In the data rows, the value 50 means zero.
Here are some points:
  63  49  45  69  26  55  32  38  89  85  55  51
  24  64  43  49  32  48  77  40  00  08  75  99
  87  55  55  60  57  32  37  37  99  94  72  53
  42  44  56  50  69  29  34  51  47  79  47  09
  30  39  43  59  51  34  61  63  51  35  52  52
  62  36  35  81  44  51  65  11  76  41  74  84
  42  50  71  40  55  60  48  43  36  66  36  01
  36  43  25  69  41  65  61  37  33  05  50  84
  68  58  73  44  68  58  10  71  65  89  30  02
  45  54  41  52  35  72  52  40  56  12  55  83
  15  62  44  33  30  63  80  48  00  00  59  86
  39  52  38  56  39  39  46  21  58  44  66  83
  57  53  50  41  47  55  57  70  36  47  36  61
  67  60  65  57  56  60  14  62  58  72  47  26
12 more points follow, each with its number after it:
  65  38  27  65  56  28  55  31  99  42  81  75 0
  54  28  81  46  91  29  29  87  79  99  28  00 1
  68  77  59  31  41  75  60  53  03  52  34  70 2
  69  56  44  52  44  55  41  45  36  50  36  61 3
  54  52  44  50  57  43  54  49  67  59  34  55 4
  72  30  70  51  74  28  32  54  90  95  52  00 5
  46  63  53  46  43  92  32  35  20  42  43  44 6
  64  16  69  52  83  22  39  68  99  73  53  00 7
  67  40  16  86  55  22  50  41  99  58  72  90 8
  35  54  43  46  62  38  44  50  78  75  27  09 9
  30  71  93  22  62  53  33  76  25  97  24  00 10
  71  24  50  73  69  28  51  39  55  85  60  20 11
Which of these numbered points is nearest to each point below, ignoring the 2 directions in which the first points spread most? Its number follows each.
  40  29  46  62  51  44  64  51  54  00  67  71 > 7
  59  31  30  61  69  33  80  36  26  33  64  50 > 11
  49  52  33  60  40  46  62  48  77  34  36  83 > 4
  38  56  43  52  44  91  46  28  32  25  60  63 > 6
  79  57  53  51  43  64  55  42  57  79  46  66 > 2
  66  71  36  52  26  73  68  32  47  32  53  99 > 2
  45  48  39  59  63  38  67  60  41  07  54  94 > 8
  31  39  78  40  65  30  43  73  10  85  20  00 > 11
  31  40  72  32  61  63  54  83  13  51  36  05 > 5
  32  70  58  43  55  97  71  39  00  20  46  59 > 6
  65  49  25  50  44  47  61  57  76  17  33  99 > 4
  42  33  33  68  40  42  78  17  75  09  88  99 > 5
  40  92  62  17  36  98  41  62  00  04  35  50 > 6
  46  61  27  72  20  73  51  32  55  00  65  99 > 6
  17  61  38  63  33  42  56  29  47  47  63  87 > 10
